In the rows, 128 means zero.
Named turns come first, each shown by rows before and after it. Which turns, in which order, take the first row of each pair that follows to the second? Write the first one first, as in the answered first pair.
turn Zorak:
[124 128 148 117 112 104  85  97 118 133 140 101 119  99 117 120 137 147
 121 195 117 171 127 148 105 117 116 121 158 109] -> [124 121 154 126 106 112 101  82 119 138 140  99 125  81 129 121 136 139
 120 203 111 153 128 156 127 137 115 127 158 107]
[117 132 135 108 110 144 130  80 163 104 167  79 135 112 149 135 154 146
 120 200 107 106 124 113 149  94 147 186 130 138] -> [126 136 136 117 107 153 141 101 157 108 161  82 120 110 149 156 158 131
 109 193 102 102 107 114 171 101 142 185 129 152]
[128 156 145 122 175  80  74 149 160 109 161 102 121 145 111  85 128 101
 116  68 141 164 106 144  78  90 137 113  96  86] -> [131 135 151 104 172  78  82 116 172 112 164  82 147 107 119  75 138 107
 110  75 123 163 124 138  81 108 147 117  98  74]
turn ludur:
[162 158  81 172 141 138 152 144 128 117  94 138 152 153 119  94 135  92
 124 145 119 115 104 142 131 127 121 123 133 135] -> [149 129 106 143 135  99 147 155 151 115 136 170 120 156 134  91  99  98
 116 100 126  91  93 127 129 121 164 113 103 149]
[127 127 131 163 137 147 131 131 128 113 129 135 128 142 139 158 151 128
 133 142 134 131 119 114 131 141 127 133 135 153] -> [123 110 143 141 126 146 130 118 137 106 141 153 128 133 146 161 135 128
 131 128 132 121 118 104 133 140 140 126 114 148]
[118 121 131 125 123 144 144 153 131 146 152 174 100 129 131 159 122 117
 128  99 139  96 106 107 171 144 134 130 119 145] -> [128 110 125 111 116 148 153  96 139 147 146 127 141  82 138 137 140 110
 129 124 121  98 134 107 167 164 136 135 127 123]
[133 104 139  90 125 136 135 105 136 145 153 128 152  80 136 116 138 116
 121 131 115  97 135 122 138 175 146 125 107 133] -> [153 154 108 143 133 165 131 148 109 150 107 118 154 116 111 138 168 111
 133 157 114 135 136 136 138 157  94 146 137 141]
turn Tega:
[159 129 112 159  83 183 163 100 127 137 126 120 155  98 104 132 153  98
  99 142 109 126 146 120 184 198  96 168 136 135] -> [146 148 123 172  98 173 174 145 118 145 124 153 112 136  97 155 131  94
  92 110 123 116 108 122 191 179 104 164 119 151]
[140 124 126 155 112 121 119 136  94 145 150  84 122 106 148 155 154 146
 139 147 116 134 149 121 127 138 138 143 134 112] -> [148 136 119 158 133 156 139 131  94 150 130  93 135  96 143 140 140 123
 135 121 124  99 151 128 133 148 141 145 133 114]
[121 104 145 137  77  99 126 124 129 120 163 105 121 133 126 138 135 150
 117 128 102 142 126 143 104  81 143 119  85 106] -> [140 105 124 136  99 132 138  83 133 125 140 104 166 107 134  99 142 123
 128 119 108 106 148 150 113  98 150 130  87  93]
Pairs:
Each pair is 2 to 3 turns apart.
[129 206 103 150 151 137 118 190  76 157  75 168  91 189 113 208 110 108
 134 139 117 142 113  91 157 121 109 143  99 169] -> [128 178 111 106 174  73  76 149  96 120  72 124 125 195 113 128 108 157
 164 153 130 185 161  95  60  70 146 133 102 122]
Zorak Zorak
[118  80 148 115  99  70 130 136 115 145 128 116  87 142 128 177 150 171
  84 155 110 154  95 108 123 103 145 110 141 126] -> [147 163 100 176 153 157 171 148 103 156  58 136 139 144 108 156 149 110
 114 131 133 121 101 126 133 128 119 131 150 121]
ludur Tega ludur
[125 125 156 147 124 165 166 146 116 117  98 163 144 100 140 194 122 133
  97 108 112 124 131 110 177 124 114 135 143 115] -> [118 112 164 134 115 158 160 144 116 126 107 159 133 108 144 204 122 143
  97 105 106 129 126 104 177 119 114 131 140 118]
ludur ludur Tega
[115  87 159 127 123  83 117 121 134 132 151 137 105 128 136 133  99 133
 124  80 130 124 124 104 110 140 177 122  94 144] -> [130 156 127 186 125 135 136 156 100 152 102 137 111 145 115 184 136 104
 127 117 136 140 118 123 138 142 115 143 124 153]
ludur Zorak ludur
[125 123  83  95  55 130 112 131 128 140 121  93  99 139 142 176 158 117
  74 176 117 133 101  96 175 125 137 104 130 161] -> [136 115  79  86  57 127 110 106 131 136 120  81 122 123 151 162 159 115
  85 188 107 132 116  97 165 128 139 101 139 157]
Zorak ludur ludur
[116 108 135 105 140  97 109 118 141 114 133 122 118 134 126 107 131 163
 126 121 128 134 121 125 102 123 134 114 118 122] -> [128 112 120 117 130 118 123  98 134 120 123  96 149 112 126 111 160 143
 127 151 115 131 144 133 112 146 115 133 131 110]
ludur Zorak
[ 88 117 126 101  91 100  72 118 152 130 125 108  70  94 148 156 133 160
 108 100 116 149 115 153 104 126 134 113 101 180] -> [117 154  74 131 121 156  93  91 137 132  76  73 133  77 130 128 170 128
 127 128 123 137 145 179 100 146  98 128 125 154]
ludur ludur Tega
[124 124 141  86 134 117 109  95 105  53 141 103 145  87 109  81 112 142
  87 170 156 161 185 126  88  59 150 123 131 126] -> [127 141 126 100 145 123 106 103  95  56 121  93 156  91 104  81 131 130
  85 187 148 173 178 124 102  59 129 133 147 133]
ludur Zorak
[152 148 104 140 141 145 133 193 122 118 113 133 103 171 118 147 139 119
 141 146 128 169 119 141 126 117  85 107 141 148] -> [155 159 100 137 176 160 136 168 129 101  97 138 139 155 115 106 120 103
 153 113 149 141 127 148 105 112  98 106 135 126]
Zorak Tega Tega
[126  95 128 132 141 151 180  86 136 158 132 109 126 107 141 133 159 108
 105 157 124  68 155 115 164 152 127 130 142 120] -> [120 129 118 166 132 134 158 140 113 155 117 123  90 165 115 170 173 122
 101 176 125 122 133 139 165 123  92 133 161 144]
ludur Tega
[165 126 144 135 222 141 117 109 132  95  68 103 157 165  98  62  99 134
 152 144 149 114 145 144 100 104 122  76  98  81] -> [170 103 140 124 201 176 145  72 136 114  78  95 182 114 118  79 117 109
 141 154 131  73 152 132 144 144 122  90  95  76]
Zorak Zorak
[120  89 148  86 112  91 141 109 158 150 185 125 111  95 156 140  81 104
 109  97 133  66  91  72 119 159 156 137 176 104] -> [122 169 122 146 133  73 111 191 120 135 136 127  86 194 112 153  91 111
 125 122 155 137  83  90  77 109 114 131 198 125]
ludur ludur Zorak
[116 147 118 162  82 126 117 176  99 162 146 131  82 141 125 208 144 138
 110 169  91 159 113 134 168 130 100 130 148 169] -> [140 171  96 171 141 194 159 126 115 165 100 144 140 104 129 144 132  74
 128 122 118  75 130 145 186 172 110 148 131 142]
Tega Tega
[118 151 123 148 131  93  85 103 126  91 106 120 181 156 141 102 154 160
 140 164 138 166 203 132  49  95 133  98 160 103] -> [100 114 154 119 129  63  72 103 137  85 133 137 150 154 158  95 114 178
 132 124 144 147 186 121  51  95 168  90 139  98]
ludur ludur
[110 109 133 181 120 136 148 172 100 153 130 150 100 157  99 137 148 117
 121 103 112 111 102 106 138 116 131 147 132 133] -> [124 109 117 167 150 146 146 124 115 142 102 119 165 126 101  79 154 123
 136 108 114  99 148 118 107 122 133 148 144 105]
Zorak Tega Tega
[116 131 139 140  99  69  80 188 144 116 146 125 104 175 110 167 127 143
 136 170 126 200 146 146  96  74 142 108 127 168] -> [137  96 138  87 139 118 111  69 180 112 131 111 192  77 143  85 118 110
 152 132 138 103 185 146 100 137 186 119 110 118]
ludur Tega
[144 137 133 158  66 142 125 111 126 133 160 113  73 113 128 181 158 127
 101 186  85 144 115  98 180 136  71 159 117 150] -> [123 127 142 152  97 149 137 131 129 135 169 170  49 119 137 175 109 113
 103 120 109  95  76  94 183 141 102 153  84 158]
Tega Zorak ludur
[115 132 125 148 128 121 133 168 142 101 170 147  86 112 109 161 110 144
 110 124 154 158  85 101 151 120 127 134 138 171] -> [108  94 129 122 117  95 124 141 148  97 190 119 103  94 117 148 117 152
 117 139 144 172  98 100 140 110 130 132 143 160]
Tega ludur ludur
[127  84 131  57  78  61  73 109 134 100 176  76 124 126 133 104 131 197
 141 174 117 179 143 117  85 108 139 124 149 126] -> [114  94 153  71  80  50  68 152 142  98 183 117  74 156 130 135 109 199
 133 137 129 172 108 117 106  95 140 119 133 146]
Tega Tega Tega
[138 107 125 110 139 118 136  38 144 115 156 118 164 112 113  81 144 130
 152 150 144 142 144 133 136 115 140 132 114 106] -> [111 112 145 136 133 127 143 106 136 130 169 180  94 160 116 137 108 123
 134  96 152 125  88 118 176 109 158 133  92 138]
Zorak ludur ludur
